In the rows, zero is written as 128.
Where one turn sends some rows of the set: a few examples, then the rows asked
Mekul: [103 118 150 149 110 137 124 134 174 140 105 112 147 163  95 111 127 137
 154 130 103]
palok: [ 89 132 121 134 137 142 126 145 160 135  87 137 116 112 103 116 128 149
 117 114 141]
nuva: [115 117 144 145 121 138 110 126 174 142  95 103 147 171 100 103 127 134
 151 135 116]
ref: [ 83 130 134 130 135 134 135 106 146 126 117  92 114 116 129 117 106  96
 104  85 160]
lalef: [127  91 116 173  99 142 142 133 162 137 121 132 102 126 128 116 125 117
 134  97 142]
Bem: [ 89 130 134 158 135 130 139 129 128 110 110  67 109 138 135 120 132 138
 133 139 105]
Teg: [ 99 138 148 136 131 103 125 125 183 138 133  91 135 120 136 126 118 108
 134 123  93]
fiz: [103 113 166 130 129 162 123 139 143 131 100 120 121 132 120 127 134  95
 101 159 115]
boso: [117 122 138 143 120 153 108 123 164 154 103 114 146 169  87 118 130 124
 154 130 120]
balif: [100 108 140 151 128 115 112  88 139 142 151  96 130  95 132 110 116 130
 110 104 109]
moma: [ 94 103 154 145 132 164 113 141 129 133 116 117 117 139 120 114 140  76
 112 151 116]
duv: [ 94  89 124 143 129 129  96 133 123 124  98 121  95 153  92 123 108 143
 120 138 112]
pur: [ 82  74 133 135 150 145 120 107 141 152 106 133 123 126 143 138 125 134
 127 127 135]
veki: [ 86 131 134 126 119 120  95 123 123  92 151  95 107 123 132 124 123 124
 137 124 110]
Purat: [125  83 125 161  89 146 136 136 160 129 124 135 116 124 134 115 133 120
 121 100 145]
Zofab: [114  87 125 165 105 140 136 155 150 135 123 137  93 132 131 119 121 114
 122  93 128]
Lup: [128 139 126 127 120 118 127 103 124 108 126  98 102 138  95 117 114 143
 151 103 135]
kif: [105 117 134 137 103 125 138  88 150 107 109  99 129 131 123 117 102 125
 158  88 152]
temub: [141  98 132 130 106 115 106 105 148 103 134 109 129 118 140 136 125 111
 136  98 102]
Rop: [ 77 114 118 131 129 113  93 111 162 152 115 104 121 138 128 122  96 120
  95  89 132]
rukig: [122 125 133 140 148 128 110 150 132 109 138  82 128 123 119 109 125  90
 106 105 108]
sol: [131 117 112 160 134 136 103 105 106 154 116 126 134 111 133 110 121 104
 123 111 113]
lilok: [102 102 152 134 120 173 124 127 149 127 103 118  99 142 124 120 125  80
 102 153 127]
pifed: [108 115 136 143 117 141 104 110 113 138 125  95 109 121 133  95  89  88
 110 108 151]
mopi: [107 122 137 134 108 120 118  90 150 115 108 139 103 138 113 109 158  91
 133 144 116]
Bupo: [ 97 120 125 120 155 138 141 109 133  94 120  92 126 136  97 145 123 136
 122 112 130]
vikov: [121 128 129 114 135 129 108 101 126 145 126 129  81 114 133 113 125 135
 130 125 100]
nagu: [ 84 127 131 148 117 138 122 142 161 168 145  99 125 156 140 124 100 132
 109 135 126]
gife: [116 115 130 125  95 113 122  93 146 120 108 147  98 143 123 122 154 113
 130 133 115]
Gozo: [104 104 123 140 141 183 130 118 133 113 111 102 135 132  94 105 129 111
 117  87 111]
fav: [ 99 158 155 134 126 124 121 104 130 142 117  87 109 131 112 103 117 115
 157 146 126]
Tila: [100 113 159 146 126 170 118 136 129 128 100 114 112 138 129 131 130  78
 108 148 121]
Bameb: [103 112 133 155 130 185 125 115 141 119 116 102 148 136 101 110 116 120
 139  82 106]
tam: [111  96 133 145 122 135 107 127 176 143 109 108 149 160  94 118 140 138
 157 124 120]
nif: [ 95 120 103 130 109 119 113 109 181 101  99 119 139 131 136 114  92 112
 127 122 131]
gege: [121  95 129 168 102 145 149 138 155 144 114 123  97 147 132 117 133 128
 129  90 143]
zom: [ 99 124 150 115 128 130  92  82 133 157 125  96 107 137 134 111  95 110
 136 131 113]
rusi: [ 94 140 138 121 141 103 122 115 145 102 127 124 152 125 118 100 107 115
 120  96 118]
sedu: [101 122 137 157 106 132 124 143 152 151 149 104 118 156 154 114 105 130
 101 134 142]

Bem goes to sol
Purat goes to Mekul
Where do these go?
palok goes to duv
gege goes to boso
Lup goes to zom
rusi goes to veki
tam goes to fiz
mopi goes to sedu
vikov goes to Rop
temub goes to Teg
fav goes to pifed
Gozo goes to gife
nuva goes to Tila

Where one turn sends some rows of the set: a few examples, then the rows asked
dokos: [137 142 112 177 176 113 151 114  99 167 151  99 121  95 129 149  99 141
 133 161 122 169 126 130  83]
satav: [149 137 130 175 195 103 135 103 105 130 141  94 115 107 110 156  88 136
 131 175 103 167 120 136 120]
vusap: [157 137 126 190 189 102 148 109 104 129 148  83 123 105 117 157  93 133
 125 167 119 159 126 141 108]
Dib: [127 103 148 160 149  73 104  77 142 111 130 135 152  70 109 129 108 129
 153 172 125 125 128 144 112]
turul: [127 126  94 141 153  75 150  82 116 133 136 126 154 128  99 124  93 139
 142 174  85 161 113 164  99]
Nog: [128 105 148 134 158 120 101  92 126 118 133 108 153 109  86 139 110 111
 151 149 135  97 115 139 106]
nisi: [149 142 128 180 197 108 143 113 100 142 152  86 124 107 125 156 103 136
 129 167 116 163 129 129  98]
tuf: [131 141 140 137 129 105 109 105 173 104 153  95 147 127 128 161 138 111
 126 154 116 149 113 144 123]
Topin: [139 129 106 163 166  94 165  86 106 140 157 114 161 127 124 131 122 136
 144 172 108 150 125 160  55]
gede: [140 132 110 155 170  82 135  74 115 112 142 108 152 138 100 126 108 145
 135 177  82 160 117 167 104]
tid: [114 114 134 131 141 124 107  97 126 144 136 103 163 103  95 129 114 117
 144 135 145 107 116 130  86]
Ruga: [127 134 129 137 124 112 132 109 171 126 159 117 144 108 150 164 139  93
 140 151 128 142 115 144  86]
guv: [114 125 133 158 139  81 114  90 138 137 141 120 172  65 123 120 125 142
 141 154 148 133 138 126  84]
Risap: [127 128  90 146 153  84 167  88 110 149 144 130 158 121 114 128  99 133
 142 169 101 155 118 157  67]
gineg: [127 129 145 161 164  73 120  95 144 118 144 108 183  73 120 130 130 135
 146 161 148 124 153 126  94]
Poged: [108 139 143 116 132  81 132  72 141 102 143  89 139 124 130 160 132  99
 140 167 127 163 109 144 130]
dedu: [136 115 153 163 167  73 115  90 144 101 136 120 166  74 108 134 118 125
 153 171 133 122 144 134 110]
zabu: [101 131 132 115 120  87 150  77 140 124 145 104 137 107 148 159 134  93
 150 163 138 155 107 143  96]
piluv: [124 121 140 137 160 120 109 103 125 130 141  93 172 109  98 133 122 116
 146 137 152 102 129 124  88]
Zikug: [121 133 118 121 117  96 134 114 172 126 151 121 142 110 135 166 117  94
 139 151 124 143 112 140 106]
talo: [127 130 109 166 161 106 143 105  98 168 140 117 109  90 120 146  79 133
 130 162 112 171 112 134  96]
malu: [133 135 109 178 155 102 152 105 100 165 140 101 118  93 125 142  80 137
 121 155 126 167 113 138  96]
Vuzu: [137 128 118 163 172 100 135  98 104 147 137 109 103  97 107 148  73 133
 133 172  99 171 111 142 119]
muzis: [108 136 142 128 134  93 145  76 136 118 155  90 143 117 155 159 149 101
 145 163 144 155 112 142  90]
fuvep: [137 137 139 144 131 115 114 104 168 113 164 100 141 123 146 167 149 106
 136 150 124 145 115 144  99]
Degu: [100 129 134 106 121  80 141  73 142 115 139 104 137 116 129 158 123  97
 148 164 131 159 103 144 117]
Muz: [148 134 117 169 181  97 145  77 109 114 153 102 160 139 117 135 133 142
 141 179  95 156 128 161  78]
zage: [146 142 115 187 176 104 157 115 101 151 151  86 129  95 126 151  97 136
 123 159 131 163 124 129  90]
zuki: [122 137 125 120 121  96 117 109 176 115 146 113 146 119 124 162 118  99
 131 151 115 149 110 142 126]
dez: [113 107 139 156 131  80 105  78 139 129 130 137 154  64 117 121 114 136
 149 159 132 129 128 137  97]
nak: [154 128 126 184 178  98 138  98 105 126 138  96 107 101 106 152  78 132
 125 170 107 160 113 146 123]
Mul: [138 127 113 177 157  99 142  96 102 147 133 107 107  92 113 144  70 134
 122 164 110 166 105 146 117]
Sote: [131 113 148 136 166 119 104  98 125 115 137  95 165 113  89 142 117 110
 152 147 141 101 123 129 100]
teke: [121 105 140 131 141 124 100  89 124 136 130 116 152 100  88 132 106 113
 149 141 134 108 107 137  96]
Vanet: [113 140 150 125 141  91 133  74 136 102 149  81 144 123 142 159 149 107
 140 164 136 160 113 144 110]

Poged goes to Vanet
satav goes to nisi
vusap goes to zage
Where do these go?
piluv goes to tid
Muz goes to Topin
fuvep goes to Ruga
dedu goes to gineg

